In the rows, zero is written as 128.
A single turn carries every row of the set below to another of its rows. Some are shown first; where does it send the rows asked next?
Todi: [161 129 112 121 144 125 106 128 142  99 130 119]
Tus: [144 108 134 103  91 135  87 124 120  93 125 122]
zorek: [149 120 146 116 127 121  88 160 132 106 134 151]
lik: [154 122 118 130 110 142  97 109 150 100 127 132]
tak: [155 122 128 102  92 126  80 138 119  95 129 129]
deva: [149 115 134 104 127 120  89 161 129  98 140 153]
Mev: [152 114 145 117  93 130  79 142 123  91 130 134]
topek: [137 122 132 106 149 107 100 117 145 104 133 117]
valed: [134 110 143 109  94 121  94 140 148 111 126 143]
Vav: [151 123 145  94 129 131  90 163 128 101 141 124]
faf: [129 121 134 103 114 127  83  99 145  98 133 116]
Zus: [148 127 134  96 135 122  79 152 113 104 125 127]
gizol: [151 110 124 120  99 146 100 112 138  95 124 123]
zude: [133 114 152 108  93 131  85 148 143  98 125 131]
roru: [142 128 126 107 149 126 103 111 153  88 137 133]
kem: [141 123 135  90 126 123  88 163 131  95 135 141]
vov: [148 129 144 103 149 129 108 115 149  94 137 120]
tinar: [130 104 137 108 101 132  93 105 141  99 130 118]
Runof: [148 128 115 111 146 129  97 117 150  88 147 123]
zami: [142 131 141  97 124 125  79 163 124  99 136 129]
Fesa: [160 122 127 120 147 132 102 122 146  96 152 115]
figu: [149 122 137 126 109 135 102 105 155  87 125 125]
Rul: [137  99 137 116  90 136  98 132 142 105 125 133]
mefu: [141 113 136 116 137 123  92 160 139 119 129 142]
Nelun: [155 113 153 108 132 123  96 156 130 106 140 145]
bulop: [156 133 119 125 141 124 100 119 145  91 146 117]
zegi: [140 134 137 108 145 118 105 112 155  93 134 122]
lugen: [139 121 134 118 109 129  87 105 147  86 139 107]

tinar goes to Tus
valed goes to faf
Runof goes to deva
Where do these go?
Vav goes to Fesa
bulop goes to zorek
Mev goes to figu
mefu goes to topek

A single turn carries every row of the set below to another of its rows. Some are shown first; where does it send the rows asked next?
pegot: [102 114 160 122 145 105 164 135 124 141 128 142 122 144 113 100 136 107
 151 133 155 130 105  94 132 137 122 134 120 145]
laku: [118 130 156 115 137 115 157 115  97 105 157 128 141 150 138 107 149 110
 120 140 145 140 116  99 127 142 108 130 124 151]
das: [125 147 161 115 144 140 147 110 149 130 128 143 160 132 127 108 149  92
 147 123 170 140  90 124 151 136  92 120 109 123]
pavik: [121  91 162 115 152 137 158 121 121 119 125 168 157 122 144  93 135 116
 146 123 173 140 104  98 132 136  98 145  88 136]
ziz: [140 107 134 123 110 126 145 116 111 104 146 134 153 151 133 122 134 106
 145 124 163 140 105 122 128 146 125 149 116 165]
ruru: [ 93 121 166 143 128 124 148 112 128 142 144 163 137 130 124 111 150 101
 160 116 154 117  96 109 148 138 127 152 109 146]
paza: [138 105 142 120 112 124 144 111 106 119 142 125 152 154 124 123 135 104
 141 127 158 145  94 132 134 133 119 147 118 165]
vaf: [130 134 145 105 142 153 144 105 141 133 126 137 156 145 130 120 142  94
 122 128 157 144  99 131 150 139  81 131 109 128]
guveb: [133 106 159 120 136 144 166 127 109 117 132 147 154 121 134  98 152 127
 148 151 177 153  82 115 142 149 107 141 103 136]
fumu: [127 148 153 113 157 144 154 143 136 117 152 160 137 133 143 124 139 103
 132 135 132 151 116 124 141 168 108 140 119 131]
Ras: [113 115 140 114 134 118 156 123 111 128 150 124 128 155 128 117 141 114
 120 142 162 136 108 107 137 138 108 128 124 170]
godi: [122 107 147 106 141 154 173 138 115 135 146 161 143 137 130 107 164 111
 138 126 166 132  99 113 150 128  86 135  98 132]
dol: [101 129 173 132 142 122 151 116 131 120 156 175 134 131 140  99 153 101
 163 121 133 127 103 107 132 135 127 147 121 145]
vifan: [144 118 140 110 125 137 143 131 108 101 156 145 145 139 136 118 141 107
 142 120 131 145 115 119 127 153 128 153 117 164]
Pesif: [111 117 136 108 140 117 160 122 118 130 147 132 124 146 115 115 129 119
 121 135 153 141 106 107 141 132 110 133 119 171]
muk: [120 102 140 141 121 117 143 118 135 101 147 160 146 133 127 113 123 109
 142 111 157 125 104 135 132 131 114 164 122 150]
Lalu: [ 98 124 159 141 123 125 143 117 124 145 145 162 133 126 128 118 140 102
 158 102 155 121  97 119 154 130 115 151 114 150]
taka: [129 137 180 127 147 140 139 119 122 128 141 135 154 147 155 120 143  87
 135 142 136 159 104 128 131 159 116 141 106 123]
gefub: [122 123 150 115 149 147 134 116 152 132 112 161 149 129 140 116 125 101
 133 121 157 138 103 131 149 145  78 141 116 129]
gukiz: [118 106 167 144 124 131 132 123 113 113 150 153 149 138 140 109 147 102
 134 121 127 127 110 136 131 144 117 172 117 132]
giv: [125  98 133 117 138 158 168 124 130 119 136 157 124 134 154 100 138 113
 133 126 168 154 101 116 131 138  96 150 101 131]
Nune: [103 122 165 129 137  99 163 122 119 135 127 138 131 136 106 100 131 107
 151 124 159 134 100  97 137 130 120 137 115 137]
nisom: [128 135 178 113 156 137 134 141 119 135 147 160 162 141 153 132 147  92
 141 127 138 135 118 125 145 153  95 133 114 141]
foviv: [143 130 155 112 146 140 137 114 156 110 123 147 171 125 124 108 135 103
 149 131 166 148  88 135 141 145 103 131 110 137]
kuv: [131 132 151 104 160 134 141 124 149 124 109 146 152 120 125 108 120 111
 136 131 164 150 102 114 143 154  93 128 111 137]
sogin: [114 100 142 147 118 128 138 125 132 111 150 160 145 133 130 116 134 106
 138 107 152 117 112 132 134 141 117 170 112 143]
fadek: [112 123 175 118 146 113 149 151 105 142 134 142 121 138 135 104 145 104
 148 126 137 134 114 100 131 143 112 132 127 144]
neku: [126 106 164 127 135 154 148 132 126 129 153 141 151 125 150 100 162 107
 144 120 179 147  89 125 140 126 107 136  84 139]
Neno: [129 130 168 114 168 126 145 128 149 103 150 163 156 145 152 111 132  90
 138 129 138 146 119 119 119 145 111 136 109 133]
ziv: [131 143 174 121 150 121 159 121 116 103 138 158 167 142 138 115 142  94
 144 142 144 141 113 113 133 161 103 137 120 111]

godi goes to guveb
vaf goes to foviv
Where do these go?
dol goes to fadek
ruru goes to pegot
nisom goes to ziv
paza goes to muk

A single turn carries every row of the set below to another of its rows. Some are shown first; where does it send the rows asked next?
Lev: [120 141 132 118 128 122 131 127 121 133 117 107 110 124 142 131 130 135
  89 133 144 126]
Dezoz: [139 141 111 122 125 101 126 135 141 133 117 126 111 123 110 130 132 134
 110 148 119 118]
Nagov: [113 126 121 119 127 142 133 125 133 139 112 135 104 127 156 140 132 138
 140 124 152 106]
dun: [139 112 137 115 126 127 134 131 134 168 137 126 117 115 166 115 124 145
 121 121 123 136]
vudo: [132 130 106 108 134 122 129 126 116 149 122 127 141 144 122 146 119 124
 121 150 121 155]
tulog: [162 123 116 124 136 116 130 121 127 152 106 126 144 131 125 132 121 134
 116 137 113 152]
Geg: [120 129 109 124 122 170 137 124 137 140 118 127 109 124 133 134 127 114
 143 133 128 129]
Zat: [135 129 144 141 135 129 126 123 124 115 110 117 116 117 135 116 131 120
 109 124 141 127]
sek: [127 134 136 127 123  95 145 134 137 143 121 123 137 131 140 145 128 122
 113 146 126 151]
pefiz: [144 118 138 115 111 139 125 115 131 139 134 117 116 128 149 103 142 140
 125 127 146 122]
Migi: [131 138 118 113 108 150 131 124 133 140 119 120 104 133 140 123 145 133
 130 137 155 119]
lora: [111 142 138 127 137 135 131 137 105 150 126 118 113 142 138 134 126 151
 113 133 139 109]
fono: [122 121 119 102 146 130 120 139 114 138 117 138 128 142 124 149 117 130
 137 144  98 136]
guza: [126 121 124 118 123 147 135 132 138 135 125 127 116 130 164 142 124 120
 158 140  98 136]
pige: [148 119 125 118 121 141 138 112 145 143 120 119 118 116 163 140 120 138
 137 127  90 131]
Las: [157 134 123 118 114 136 147 107 136 165 136 121 120 124 154 139 118 137
 135 132 113 145]
zugov: [119 114 122 141 139 106 125 125 124 135 141 136 139 139 118 128 117 140
 132 141 119 110]
fize: [136 124 121 126 112 159 134 132 128 164 138 114 126 138 144 107 134 132
 132 142 128 138]
Zul: [153 139 149 138 130 110 145 122 140 140 108 137 125 119 115 142 125 126
 128 129 113 136]
zenuk: [105 127 135 116 123 122 138 135 126 139 134 114 141 150 133 147 129 138
 120 154 102 128]
gon: [131 132 147 129 130 139 138 124 129 134 120 128 128 138 107 144 125 141
 136 137  89 112]
kiz: [126 130 150 150 143 141 127 134 109 133 120 129 120 136 130 118 126 136
 133 126 136 110]
Bubup: [136 136 121 117 115 140 143 127 129 157 140 129 118 137 154 142 122 119
 155 146 120 150]
Rodo: [152 115 128 118 148 123 121 134 125 142 101 137 132 128 126 134 119 141
 132 132  89 132]
fas: [120 133 105 135 135  97 133 137 133 150 122 133 128 135 125 143 122 147
 119 146 127 110]
Lokiz: [127 107 141 121 130 131 127 117 130 138 128 133 116 123 164 120 129 146
 135 114 143 110]
tozar: [139 122 126 128 129 110 119 124 132 119 137 130 124 126 103 115 128 127
 123 143 112 117]
Petup: [122 117 126 113 137 139 137 122 142 144 117 140 100 102 155 142 116 127
 131 113 122 127]

zenuk goes to gon
Migi goes to Nagov
Where do these go?
fono goes to Rodo
tozar goes to Dezoz
Geg goes to Petup
pige goes to Las
kiz goes to Zat

A single turn carries every row of the set below to another of its rows. Some are shown first; where does it send the rows asked next?
W: [105 126 157 113 135 107 121 130 125 149 128 129 118 137 138 127  91 117
 136 128 157 113 114 153 122 141 139 121 124 135  95 125 120 145 126 124
 157 130 160 161 155 107 134 121 130 110 151 154 102 116 130]
G: [139 119 144 125 141 117 122 139 135 143 108 157 136 137 117 129 122 136
 137 110 138 137 108 150 141 140 120 116 131 129 113 151 142 118 136 138
 155 129 151 134 130 123 124 151 121 120 137 137 124 119 144]
Z: [132 109 124 112 148 122 131 121 159 120 143 127 125 125 116  94 138 110
 138 137 119 145 110 156 117 136 129 140 120 122 125 126 174 152 138 127
 143 126 131 117 148 117 147 134 126 115 129 130 123 126 121]
E: [123 117 123 120 137 117 118 127 150 132 124 111 120 128 131 123 135 131
 139 127 117 139 119 178 118 132 153 154 113 141 130 127 151 155 121 144
 149  94 144 135 132 128 105 153 127 136 132 128 115 138 120]
D: [118 119 132 104 141 123 132 134 153 132 114 118 148 139 106 119 111 145
 150 131 140 109 117 161 122 151 119 128 134 143 120 131 151 142 128 112
 116 122 145 110 138  93 127 150 127 116 122 150 140 135 130]
H: [105 117 157 113 141 108 118 125 122 147 125 129 116 130 139 126  94 115
 133 128 159 123 119 155 112 147 136 120 125 140 101 128 121 144 127 116
 158 131 151 162 150 107 130 119 133 117 146 156 107 107 131]
N: [119 109 105  99 144 102 135 137 143 148 110 102 148 123 139 109 143 101
 120 162 147 130 101 137 150 133 123 155 138 155 113 134 131 126 133 120
 143 113 148 125 154 122 141 133 136 121 131 140 118 134  97]
A: [119 114 146 126 135 107 139 123 125 133 129 127 108 122 129 120 127 137
 122 138 142 122 118 135 120 131 129 150 125 152 105 123 142 176 116 148
 172  97 158 127 129 120 122 139 113  87 131 136 113 138 150]
J: [111 108 160 107 168 123 131 127 135 135 122 139 127 128 139 129 117 117
 151 123 143 122 138 161 106 149 126 126 131 140 104 143 136 155 129 108
 147 102 150 148 156 120 129 126 115 134 131 158 129 122 138]
M: [123 109 104  96 148 102 135 141 140 153 110 100 157 131 140 114 145 107
 125 154 141 130 100 143 146 138 118 150 139 151 106 131 141 121 129 122
 143 114 148 129 157 121 147 145 135 115 134 144 118 135  96]
L: [104 121 122 128 133 126 146 145 163 145 143 110 153 140 130 122 130 128
 138 152 148 139 104 131 129 149 123 158 125 146  87 115 140 149 110 133
 148 110 150 120 183 128 117 146 134 105 129 136 119 132 146]
X: [113 136 138 121 118 132 120 143 167 132 133 102 138 146 131 124 151 107
 138 147 126 134 100 138 103 124 123 157 118 148 108 131 135 148 111 117
 144 118 140 122 163 117 121 147 131 105 123 142 102 131 127]
B: [102  96  98 102 135  99 141 136 147 136 112 108 134 128 126 101 151 104
 121 147 144 130 106 120 145 121 129 139 135 148 119 133 124 149 133 125
 147 115 145 130 151 137 114 138 130 133 131 133 106 123 117]
Y: [100 128 127 119 132 111 141 126 135 126 121 109 103 138 114 121 107 133
 157 141 155 100 114 137 137 123 130 140 107 133 110 139 144 144 120 144
 123 107 145 138 140 113 130 143 127  93 144 134  96 142 147]
U: [118 132 121 122 148 111 140 153 121 177 120  97 146 142 128 111 123 136
 158 129 141 132 105 154 132 142 146 148 127 144 118 111 152 127 113 144
 151 124 147 147 148 123 108 151 128  96 149 139 130 124 117]
Q: [102 100  97 108 136  96 136 143 149 131 118 109 127 128 132 105 146 108
 122 145 135 130 106 126 148 118 136 138 128 138 116 136 126 158 128 127
 148 114 143 128 147 140 112 146 128 134 127 131  98 120 118]
C: [111 108 156 109 163 123 132 123 130 141 122 137 117 122 144 125 107 109
 150 124 152 128 133 157 110 153 127 125 137 141 101 138 136 149 130 111
 152 104 147 159 155 119 129 124 119 132 133 160 126 120 138]
V: [126 132 152 120 142 117 138 132 130 143 108 112 132 147 134 112 131 126
 129 119 132 129 124 153 123 148 118 135 137 151 101 125 141 140 132 116
 171 135 156 118 143  98 110 141 123  81 114 147 144 147 125]
K: [141 124 147 127 146 104 131 146 136 148 123 152 109 118 129 120 124 127
 150 128 141 126 131 148 143 138 124 140 110 138 100 125 140 129 127 133
 145 134 143 143 120 132 155 153 111 116 141 127 113 132 138]
P: [124 132 115 129 150 116 145 142 139 153 131 125 119 156 111  95 125 121
 135 150 154 135 104 129 141 143 125 137 122 111 128 124 157 135 129 139
 157 115 152 138 159 113 136 147 150  88 140 138 111 106 125]

Q goes to J
H goes to B
Where do these go?
A goes to Z
Y goes to E
X goes to G

A single turn carries every row of the set below to another of its rows. Some are shown first; where does it send the rows asked next?
tafad: [105 130 105 101 112 123  88 112 138 120 126 138 152 129  80 136 121 145
 120 138 101 114 107 154 143 124 145 133 149 112 152 123 116 136 136]
zanud: [120 133 115  94 127 150 107 123 144 135 120 118 139 109  97 150 140 161
 150 157  76 114 121 141 139 145 113 105 136 135 160 138 106 123 139]
Ton: [126 135 138 115 143 140 104 104 138 125 147 133 123 138  94 141 102 155
 109 159 114  91 125 143 129 140 138 113 132 131 126 121 118 144 139]
fuzov: [131 118 123  91 124 146 105 107 145 126 128 119 130 119 118 136 124 147
 118 142  95 122 122 133 136 137 108  98 141 124 164 121 159 144 119]
pif: [112 123 119 155 128 137 108 136 146 134 129 117 166 123 130 133  85 149
 113 143 102 118 128 130 124 127 134 104 136 122 157 132 110 119 154]
sok: [111 134 146 100 110 147 101 107 164 139 137 132 150 135 100 155 125 139
 118 131 117 127 116 133 142 143 151 111 146 112 157 120 120 131 132]
febu: [122 100  92 132 132 141 130 122 138 144 144 134 143  96 117 144 132 142
 132 156 103 134 113 139 135 112 128 116 137 109 158 123 124 133 155]
duket: [129 130 114 100 152 162 110 127 132 148 138 117 155  95 114 130 130 125
 134 148  95 130 116 142 134 119 145 117 126 117 148 117 119 129 152]
Mola: [113 109 124 125 128 138 114 102 137 117 126 116 140 133  90 151 109 172
 117 123  91 131 119 153 150 127 141 124 142 127 147 148 104 144 177]
mab: [106 124  94 130 110 111 108 129 149 120 121 118 132 132 104 132 122 150
 100 160  89 129 127 138 128 147 148 117 134 140 145 125 114 108 145]
nevag: [113 115 133  89 129 145 113  94 134 132 135 126 160 123 102 138 129 173
 138 146 103 137 125 132 124 150 121 117 133 126 157 158 121 125 143]
sasi: [127 100 112 117 130 151 100 104 152 155 129 116 151 123  97 131 112 146
 133 141 115 141 101 116 122 121 148 103 139 119 169 118 120 112 169]
lepi: [118 130 113 120 108 147 105 128 162 125 130 100 135 123 100 129 108 143
 112 144 105 130 147 125 141 143 149 116 162 125 150 119 118 103 149]
soka: [119 121 137 126 129 140  99 108 146 139 128 121 129 120  93 137 119 151
 119 151 104 121 109 127 139 130 163  92 132 123 139 132  77 159 151]
Tuzek: [106 113 131 114 120 148 121 104 143 148 145 115 136 117 102 118 108 155
 135 156 112 105 108 127 154 137 126  98 143 123 155 129  94 146 135]
Miz: [133 128 100 121 132 144 111 124 138 119 128 140 146 121 107 137 128 129
 118 145  83 109 128 156 144 149 117  91 139 131 158 133 107 119 121]
gupi: [105 120 126 104 125 141 115 130 137 130 130 120 163 125  72 138 131 150
 116 151  93 119 124 128 122 131 151 139 140 123 159 116 112 152 158]
modar: [123 113  89 107 135 141 110 105 137 123 117 115 151 107 141 141 107 174
 116 135  88 133  94 140 139 129 132 112 139 136 153 139 130 121 141]
gatu: [126 132 121  97 147 160  97 103 130 124 127 101 140 104 114 149 113 170
 125 140 125 128 131 117 126 123 122 113 118 114 149 122 120 122 164]
biv: [124  96 107 121 133 130 101 125 137 124 126 111 114 116 106 136 128 157
 101 152 108 119 114 122 117 104 150 101 109 120 155 119 106 129 163]
Gogo: [145 115 110 120 125 145  99  99 143 125 122 123 157 131 109 138 151 162
 119 126  82 117 116 117 118 141 140  99 110 112 154 141 112 142 151]
tumim: [131 120 111 125 126 138 112 147 141 132 127 119 145 139 143 137 124 148
 116 135  90 122 120 141 138 125 154 101 134 126 175 109 124 119 159]
tuken: [132 141 133 116 149 145  78 134 155 124 134  98 139 136 113 138 121 158
 111 148 102 120 133 108 122 129 129 105 126 132 144 119 120 116 157]
Dapi: [111 119 135 112 130 138 104 126 131 111 121 144 156 136 101 156 124 156
 117 118  76 143 116 153 128 131 143 111 128 122 161 128 116 125 157]
Rolug: [143 129 120 121 146 138  99 108 137 129 155 138 128 127  88 149 118 157
 138 144  92 105 102 131 149 132 131  96 146 109 129 135 122 142 153]
toza: [132 126 121 133 102 143  86 115 147 128 111 140 147 115  91 161 112 147
 111 132  98 119 116 122 114 121 129 111 140 115 173 146 129 119 148]
zuvo: [125 133 124 126 123 144  94 111 146 142 135 148 136 123 107 131 122 142
 125 140 100 108 110 119 106 152 131 107 121 125 160 153 146 121 130]
bifi: [137 116 104 123  99 124 103 103 141 111 142 119 128 146 134 128 110 167
 109 159  95 117 101 140 143 119 135 119 125 116 145 130 120 123 148]
rebak: [107 128 115 140 112 132 113 128 155 137 137 119 131 109 124 144  96 146
 112 156  95 115 124 115 147 118 125  98 140 119 125 145 124 123 134]
sugin: [126 104 115 114 122 157 125 118 134 136 139 115 143 116  96 127 113 127
  99 165 107 134 106 100 133 115 134  97 123 127 159 118 116 121 148]
Savod: [125 133 124 123 120 157 106 105 137 125 133  97 135 114 119 139 104 133
 104 143  90 134 127 141 121 122 126 126 109 141 137 124 147 133 157]
piz: [115 123 113  95 144 143 108 123 133 113 134 107 135 128  97 119 118 138
 121 165  93 126 114 135 148 141 121 110 138 143 156 143 128 159 123]
nugi: [125 149 116 128 123 164 102 101 123 138 142 118 146 131 145 125  98 145
 122 148  97 121 130 123 135 145 143 117 128 127 142 128 128 117 145]
Med: [128 100 114 110 143 123 120 111 132 136 115 105 132 122 131 120 116 163
  88 138 100 127 111 144 142 136 147 101 125 125 152 123 116 125 164]
fum: [103 113 100 119 139 156 113 109 118 117 141 110 130 107  94 126 108 135
 106 164  98 142 139 120 128 124 131 124 130 129 135 129 118 125 147]
zad: [116 114 116 106 121 143  93  97 172 127 125 126 148 148  99 153 135 170
 130 138 106 119 134 116 116 137 142 106 134 122 142 138 126 139 130]
tikef: [107 122 136  99 119 132  96 115 139 129 130  92 124 136  97 135 107 141
 118 149 100 137 125 142 150 110 121 119 119 121 142 118 133 124 169]
bez: [137 113 108 133 129 131 107 120 149 126 129 132 130  99  85 128 123 163
 140 156  91 123 109 136 127 138 118 103 144 125 147 162 113 144 149]
bev: [135 135 123 119 119 130  88 125 157  98 126 125 125 128  95 148 112 151
 115 139  98 120  93 149 154 123 128 108 139 116 150 123 118 153 140]
Fesoz: [126 107  94 120 129 134 123  98 125 118 145 139 151 135 121 135 110 152
 123 160 102 126 100 131 129 123 153 103 109 112 129 134 115 131 146]

Tuzek goes to duket
sasi goes to Miz
Dapi goes to bifi
Where do these go?
sugin goes to zanud
nevag goes to nugi

